One vector is turned by the same rotation once a step. Each row is the vector after some number of steps, and that number follows the row.
The counts run from 0 to 667.
[-23  46   3   0  -3 -31 -23  52 -15  -3 -13  17 -12 -14   3   6  38  -6
  -7  -6  43   7  -8  36  35  15 -28  10  -3   6 -15   8 -21  -5  -1 -22
  13  12  24  26 -16  15   2   6   8  -5  -9   6  10  32   7   5  -7  -6
  13  -2   1 -27 -11]
84
[-49   5  15  37  -3  -5 -16  21 -18 -18   2  25   2  -5 -14  -7 -11  -2
   1 -13  16  -7 -41 -14  -3  22  -9   4 -22  -7  -7 -16   2   0  11  19
 -18  15  33  -5  32 -23 -19 -11 -11  22  37  16  20 -23 -29 -18 -12 -31
  -7 -19  -3  -5  12]
19
[-26 -37  25  21  -5  19  24  13  13 -35 -33   1  27   1   3   2 -17   2
 -13  -6  -5 -15 -18 -31  18   5  15 -10  -8   6   3 -18 -38  12 -10  18
 -21   6  12  -2  41 -29 -24  13  11  16   2   3  34  -9 -14 -22 -32  35
 -27 -10   1  10   8]
15
[  3  31  18  33  12 -19  -9  19 -34   0  14   6   4  22   3  18  39   2
  11  -9  25 -23 -28   9  14   4  -1   6  21  11 -31   2 -16  22  -4 -29
   4  14  20  45 -14   3   2  28  16  -5  -4  10  24  16  23  34   5 -30
   1 -26  15 -20  -3]
500
[-25  39   7   0  24 -23 -39  31  -8 -21 -12  35 -40 -22  10  -4   1  10
  22  -8  15  -3 -27  35  29  15 -41   5  12 -27 -20  15   0 -31   4 -12
 -12 -15  22  -8   7   4 -10 -12   9  14   1   5  15   7 -13 -21 -22 -10
   5   0  -1  -9   9]
544
[-21  30  22  16 -17 -11  11  38  16 -38 -21   5  22 -16  -6  16  13  13
   2  11  -8   3 -36 -17   6   0  -9  13 -10  27 -13 -32 -15  25  -2  14
  12  24  24   6  35 -11 -32  21 -19   1  10  24  35  24 -23  -3 -17  29
   8  21  27  -8 -19]
620
[-30  15  11  26   2   0 -19  39   9 -53 -24   9  -1 -20  -5  14   0  -4
  11   5  -2  -1 -59 -24   4  -8 -29  20 -10   9 -17 -14  -6   5  -8  -8
  -5  16  30  -6  40  -4 -18  10   0  28  20  14  19   2 -17 -16 -31  -6
   2  -5  23  -2 -12]
600
[-31  19  21  10  33   6   2 -15   7  -2   9   0 -13  -1   4  15  23  25
  -7 -19   5 -24 -34  19  15  52   0 -10  31   4 -21  -9  -3 -16  -1  13
  -8   4  28  -2   1 -27 -15  -8  31  11  17  10  52  13   6 -21  -9  12
 -29 -16 -17  20  19]
34
[-17  -5  -9   6  52  -3   8  36 -11 -28 -19 -24  -6   3  13  24  24  15
   6   3   5 -14 -52  10  39   2 -15  14  25   9  -5  -6 -17   8 -25  -5
 -18 -10  18  20   8  -5  -4  32  20  -1 -23  -5  29  -5  -4 -25 -21  18
  -5 -21  -5   4 -10]
30
[  4  37   8 -16  25   4 -32 -13  21 -26  -3  25 -32 -32   5  -2 -21   9
  21   3 -31   2 -14  -2 -18  11 -23   9   1 -25  -6  -6  13 -30  18   6
  -3 -17  12 -53  31  -2 -26 -26  -9  18  24  12  -7  -8 -26 -25  -8   6
  -3  19   6   9  17]
278
[-10  42  32   0  20 -18  -6 -17   7   9   4  23 -22   1   8   6  28  24
  -1 -12   8 -25   6  41  20  48   3 -11  42  -5 -22   8  -9 -26   7   0
   6  -5  18   0 -17  -6 -17 -16  31  -5   5  10  35  33  14   2  -7  16
 -22   1  -5   1  12]
414
[ 16 -28  -2 -26  44   4   2  -7 -27   8   9  -2   3  -7   1   0 -16  11
   1   2 -19  -6 -12  15   9  12   3 -10   2 -25  29 -16  -3  21  10  33
 -28 -26  -1 -20  10 -16 -10   6 -21 -26 -13 -20   0 -45 -35 -28  33  30
  -1   7 -37  21  28]
207
[ 10  33  15  -1 -37 -15 -32 -14 -11  16   7  44  11 -20 -11 -15  -2 -23
 -25 -15  15  11  51   4 -20  14   9   3 -42 -15   4  -2 -17  -4  39  -6
  15  20  10 -27  -1   9  -4 -26 -13  -4  20  15 -20   4  -7  24  20 -13
   9  22  -3 -12  18]
193
[ -8 -44  10  -2  -2  18  16  21   4 -27 -32 -12  31  -4  -2   1 -27  -6
  -9  14 -10   2  -9 -33   2 -16  22  -1 -23   0  25 -14 -36  12 -15  12
 -16  -1   8 -12  41 -17 -19  15  -6   4 -19   0   5 -36 -36 -26 -32  30
  -6  -5   2  -3   0]
396
[ -3  18  20   1  15  -4 -16 -34  -3  -3  18  33 -11  -9  -9  -5 -21  18
  18  -1 -22  -8 -13  -6 -28  25   9   2  -4 -20   5 -17  23 -16  25  28
  -4  -5  13 -50  28 -20 -31 -27 -21   8  34  20  -1 -27 -41 -18   2 -12
  -8  12   4   0  21]
188
[-20  19  -8  -7  14  10 -21 -19  -9  13  23  11  -7 -28  -7   0  11  -9
 -30 -31  -5  -6 -10  20   2  37 -24 -10 -17 -20   3 -17  -4   0  33  22
  -9   9  10 -30   8 -14   8 -26  -4   5  35  -1   9  -9  -9 -24  40   0
 -17   5 -42  35  41]
58
[ 32  -8 -16 -31  46  -1 -12  17  -9 -19  -9 -11  -8 -20  11  10  -3   3
  12   2 -30  -2 -21  20  20 -18 -35  10  14 -25   9  -8 -11  26   3   6
 -17 -29 -13  -5   4   2   4  26 -12 -28 -29 -24  -5 -15 -13 -18  32  39
   8  20 -23  21  15]
352
[-19  50  25   8 -12  -9 -16  -2  29  -9 -10  18  -8 -20  -7   7  10   4
  -1  12   5   3   6  -9 -21  25  16  17 -11  11 -16 -10  -6 -38   7 -15
  30  20  27 -31  22   4 -32 -19   4  22  27  38  10  14 -20  -4 -46  -3
   2   7  30 -24 -12]
279
[ 36   7 -16 -12  25  -4 -22 -17 -39  21  22 -17   8  -8 -15   4  12 -22
  -3  19 -14  15   5 -11 -32 -17  13  31 -26  -5  22 -20  -2  22  14 -13
   8   7  -2 -28   6  18   7  13 -23 -14  -2   3 -48 -37 -13  20  34 -29
  24   0  -2 -12   8]
232
[ 49  -5   2 -13  38 -11 -31   2 -12 -30  -7  30 -19  -3  15  -1 -21   4
  40   4 -35 -14 -14   6   9 -31 -28   3  26 -40  -7  10  -7  17   6 -18
 -31 -36 -17  -9   4   6  -1  15  -2 -14 -28 -25 -16 -12   2   8  12  10
   3   9   1   4  15]
332
[-55  17   7  15  30   1  -7  11 -13  -8   4   1 -13  -9  -6   4  10   8
  -4  -6  20 -10 -50   9  12  40  -9   2   4  -1  -5  -7   1 -27   3   9
 -17   4  36 -17  22 -15 -14 -11  16  28  30  13  31 -20 -24 -41 -23 -18
 -14 -24 -14   7  18]
54
[-19  28  19  15 -15   0   0   9  26 -13 -25  -3   7 -10   2  12  27  -8
 -27  12  17   7  15 -11  -7  19  25  21 -13  28  -9  -7 -33 -30  -9 -31
  27  28  29 -10   9   6 -14  -3  25  23  11  27   9  20   5   1 -51   5
  -2  -4  34 -22 -18]
660
[  8   5  15 -13  37   0 -29 -26  -6  -5   6  32 -32 -13   9  -6 -30  16
  28  -3 -22  -8  -6   8  -7  12  -2  -6  20 -41   6   8   9 -26  19  13
 -26 -31   3 -48  27 -14 -23 -25   1  10  11   2   0 -34 -26 -25  -5  -2
 -13   5 -14  13  34]
568
[-18  51   7   1  16 -39  -9  46 -19   4  -9  10 -12  -1   2  10  44   8
   0   5  34   7 -12  38  44  23  -9  18   8  11 -18   6 -17  -9 -10 -18
  13   1  32  26 -16  13  -6  14  10 -11 -12  15  21  30  -1   4 -14  -1
  15   0   6 -32 -19]
29
[-23  16  32  26 -27 -19 -17   9 -14   7   4  54   8   3   1 -13   7  -9
 -15 -35  47 -18  26  23  21  31  -1 -23  -8 -11 -20  15 -31  -8  23  -6
  -7  15  24  18 -16 -13  -2 -16  21   3   5   3  26  23  14  19   2 -18
 -17  -5  -7 -13  22]
249
[-24 -11   7  19  17  23  15  -4 -10   2  -3 -40  22   8 -12  15  18  -7
 -25  15   7  -2 -29 -35 -24  13  43  21 -17  29  14 -28 -19  -1 -14  -8
   5  26  28 -10  24  -8 -11   6  15  24  18  22   2 -30 -11 -12 -29 -14
  -6 -33   7 -10  -5]
55
[  3  19  21  36 -22  -6 -19   9   9 -20 -10  11  11   4   0  14  22 -19
 -18  -9  26  -5   9 -18  -2  -7   9  10 -12  13 -27   6 -40   0   0 -50
  13  30  23  19  -8  13   9  11  32  21   3  17  10  23  35  33 -25 -24
  -3 -20  30 -22  -6]
425
[ 36  30   7 -18  -4 -34 -41  13 -23   2  -2  53 -15 -17   7 -16  -9 -10
  20   2  10   1  38  26   6 -17 -20   5  -8 -30   0  19 -17   0  26 -19
   1 -12  -4  -8 -15  20   0  -5 -14 -22 -24  -8 -27   3  -5  28  16  -5
  23  25   6 -23  13]
598
[ 28  25  24 -28   5 -37 -24   8  -8   8  -8  50 -20 -12  14 -16 -12  14
  22  -1   0   1  42  41  17   2   1  -8  16 -29   2  17 -16 -19  19   0
  -6 -28  -3 -12  -9   3 -27 -14  -4 -26 -32  -5   2   6 -12   3  -5  24
   3  28   1 -18   7]
508
[ -6  20  41  38   6 -20   7  -5 -27  18  14  14   7  35  -7   8  28  11
   8   5  23 -25  -7   0  -1  24  42  -2  22  19 -15  -1 -18   2  -8 -14
   5  14  28  24 -13 -13 -22  17  19  -2   2  21  32   6   2  32 -19 -25
  -9 -30  18 -26  -5]
590
[-11  45  23  10  17  -3 -12   1  23 -27  -3  13 -20 -13  13  17  27  19
   4 -19  -4 -26 -19  27  23  28 -30  -6  35  -2 -38   0  -8 -12   5  -7
   3  -1  20   9  -3  -6  -7  -6  27   8  11   5  45  45  23  -2  -4  26
 -20   6   0  18  11]
124
